Rotation paths and how fast each direction turns (deg/step):
Each turn is a multiple of 5 degrees from 10 to 175, or 0.
Each row of a path follows its step; steps can be skipped.
Rotation 1:
step 0: [-13.0   6.9  22.6 -12.4 -27.2  15.0 -38.2 -17.8 -21.3 -17.8   5.8  30.8
  -0.5  -5.1 -17.6   1.9   9.6 -11.8  -2.0  25.6  20.6  -7.9 -10.5   2.9
 -17.2  -5.5   0.8   7.9   5.3   7.0 -25.7  25.3  18.9   7.0 -21.1  15.1
   7.4   7.7 -34.6  -4.3  16.8   6.6  12.2   4.4  -0.8  27.9 -18.5 -24.3]
step 2: [ -0.8  15.3 -25.3  -6.3  -7.2  -3.5  -9.1 -13.6 -16.4  -1.6  15.0   8.5
 -10.7  -4.2   2.7   2.1  19.9 -20.5   4.2  13.8  33.4 -11.9   6.5  -7.0
  23.7  15.4  38.9 -12.1  25.0  -0.8 -13.1  -3.7  24.8 -13.8  35.7  -9.3
 -14.7  18.5   3.2  -4.9 -13.5 -20.1  26.2 -38.4   9.3 -13.3  -1.6 -18.9]
step 3: [-14.0  18.8 -12.4 -21.2 -14.6  39.4 -26.1 -37.0  -9.0 -38.2  -3.4  30.4
  25.3 -20.0  -5.8  14.3  22.0  -0.2  -4.3 -13.8  -3.9  -5.7   9.0  -5.5
  14.5  15.4  14.3  -9.1  13.5 -12.8 -15.3  11.1 -13.7 -24.2   2.0   9.6
  -3.8   1.9   9.2  -0.1   2.7   9.2 -29.1 -10.8 -13.4 -12.5  13.0 -17.3]
step 4: [ -9.7 -15.6  24.5 -18.7 -18.5 -21.6  10.0 -20.2   6.1 -19.7  -6.3  32.4
  12.7  -7.6 -30.1 -11.4  24.2  12.8 -31.9  -1.1  14.9   4.7  12.6  18.4
 -18.7   4.0   9.0  -2.3 -21.8  -2.6  -5.2  13.8  -2.4 -15.9  39.2  -0.1
  -3.8 -19.5  30.9 -27.3  -4.7 -16.0  -6.1  -2.8  -3.4 -13.1   9.5   0.8]
step 5: [-12.7 -15.2  19.9  12.2  12.1  -0.6  -9.4  -8.0 -21.7  -8.5  -3.5   1.0
  20.4  12.3  -0.6  32.8  16.1  -1.7  27.5  43.5   6.2  33.0   6.1  10.1
   3.3  20.2  20.2 -14.1   0.9  -7.9 -10.5  -2.7   1.7   1.8  19.2  13.8
 -29.6 -16.5  23.7 -21.4  -4.1 -36.7  -0.2  -3.4 -10.8  -4.4 -21.4 -12.1]
step 6: [-35.5  -8.6   4.2  16.1  14.7  16.8  -8.9 -50.0 -19.4  -8.9 -18.2   6.3
  15.1  -5.7  -0.4  -1.5  21.6 -28.2  -9.7  18.5   1.0   5.1  -4.3  -2.8
  -2.4 -23.9  -5.1 -37.7   7.7   4.5   6.9  -2.2  -4.3  -8.7  12.6  27.5
  -4.5 -13.2 -17.0 -11.7  27.3   0.9 -12.9 -14.9   7.0  28.8 -10.8  14.9]
step 8: [ -6.7  19.1   3.8  27.5 -31.6  -7.8  18.5 -15.6  -3.4 -11.5 -20.4   5.4
  -4.3 -13.6  -6.0  27.6  11.6 -10.3  11.8  14.1   6.4  -5.4  -5.6 -28.7
 -19.4  14.7  -4.8  10.3  23.7 -26.2   3.1  -5.3  26.5  -8.8  21.8  25.3
 -23.0  26.6   0.1 -17.4 -24.7   1.9  11.5  10.1   5.1  -4.4 -34.8   5.0]
step 10: [ -1.8 -17.6  15.3 -27.4 -28.5 -19.6   5.8  16.8  -3.0 -43.2  -2.4  11.2
   2.9  -7.5   0.1  17.6  28.4   1.6  -9.3  12.9  17.4  17.3  31.3  12.3
  -4.4 -22.4  14.5  18.7  37.0  -6.6   3.7 -25.2  -0.7 -23.6  -1.7  -2.2
  10.5   8.1   0.7  -0.9  -4.3   0.1   0.8 -26.4  -0.1  16.4  12.7  27.0]
step 13: [ 15.3  -0.4   0.0   4.6 -27.2   3.1  -5.0   9.5 -23.6 -18.3 -14.4   4.4
  12.4   0.6  -7.3   7.6  24.4 -29.1  -4.7   2.9  -1.2 -11.9  14.2  45.4
 -13.4  -4.4  -4.9   1.1  -1.3   4.6 -20.8 -30.3 -30.3   1.5 -13.3  39.5
  27.8 -12.8 -13.1 -18.2 -11.7 -10.6  22.0 -11.4  -4.7  -0.6 -19.9 -17.6]
step 14: [  7.9  30.7 -17.1  29.2   1.7 -34.8  -5.5 -21.7 -35.4  -3.3   2.4 -18.5
   9.1  -6.2  -2.2  -6.9  10.0 -36.2 -13.7  -4.5  16.6 -18.6  -2.6  21.0
 -22.4   8.1  19.7  -3.1  12.3 -12.8 -12.6 -30.6   9.1 -20.6  28.7   0.9
 -19.9  -3.7  18.2  11.2  -2.7   8.0  24.5  -6.9   6.2   8.2  -0.6  -6.3]
Speeds:
[ -0.9   4.7   9.2  -4.9 -10.3   4.4   8.3  -6.6  -1.5   4.2  -8.4   4.7
   0.0   3.0  -2.5   3.3  -6.3  -0.9   2.2  -5.2   0.9  -5.7  -6.5   2.5
  -2.7  -1.6   3.8  -1.6   7.0   0.9   9.1  14.0  -6.3  -6.6   1.3  -6.7
   1.7   2.8   1.5   9.6  -1.2  -3.1   1.1  11.0  -6.0  -1.4   0.2  -3.5] => 90
[ -5.5  -9.2   2.3  -1.0   6.2   0.7  -6.7  -0.8  -3.1  -3.9   6.0  11.5
  -2.0   2.6  -1.8   2.1  -9.3   3.1   6.6  -2.7   1.8   1.4   0.2   0.6
 -10.4   4.8  -1.8   1.1   3.7 -10.5   3.2  -3.5  -3.7  -1.4   1.6  -7.9
   1.0 -11.5   3.6  -1.2  -8.2   8.4   9.2   1.1   2.4  11.1   1.7   0.4] => 70
[ -1.7  -3.6   1.6   2.7  -2.4  -9.3   7.5  -8.0  -5.0   1.2 -10.9   3.6
  11.9  -6.3  11.3  -5.5  -3.9   4.8   6.0   2.6  -6.7  -0.7  -1.0   2.1
  -3.3  -3.3  -1.6   7.7   4.8   5.0  -3.4 -14.6   0.0  -5.4   0.5   7.7
   4.1   1.6   3.9   5.2  -5.5  -1.6   1.3  -4.4  -1.9   1.9   1.2  -1.8] => 10
[ -6.4  11.0   5.5  11.3  -5.1 -11.9  -3.5  -4.1   6.5  -3.6   0.6   4.9
   1.0   5.9  -0.2  -1.4  -0.9  -4.2   5.4  -0.9   5.6  10.8   2.4  -2.3
   7.1  -0.3  -9.7  -4.8  -7.0   4.0   4.0  -0.2 -10.5   1.9  -8.6  -2.3
   2.2   0.6   3.6  -0.5   5.2  -3.2   6.8  -4.0  -1.8   3.6   1.0  -4.6] => 55
[ -3.0  -8.8  -0.4   7.4  -3.2   0.2  -2.9   7.0  -1.9   1.2   3.6  13.8
  -6.3  -6.4  -6.5 -10.1   8.0  -0.6  -2.2   4.7  -5.1  -4.2   0.9   4.7
   0.8  -0.9  -1.0  -1.3   0.3  -0.6   2.4   1.0  -6.0  -6.7 -11.0   3.9
   4.3  -0.7   2.5   7.0   0.0  -6.0  -0.4   4.6   5.3  -9.5   4.7  11.8] => 120
[ -1.4  14.4  -1.2   4.0   7.4  -0.3  -5.7 -11.8  -7.1  -5.5   8.2   0.9
  -1.2  -7.8   0.7  -0.1  -2.7  -3.2   1.2   3.2  -1.6  -2.1  -5.5  -3.4
  -9.4  -4.4  -5.5   2.0  -4.4  -5.7  -4.0  -1.7   1.2   0.6  -0.8  -0.4
  -2.7  -0.7  -1.1   9.1   6.0   0.7 -15.4   9.3  -3.5   1.2   2.6   2.2] => 130
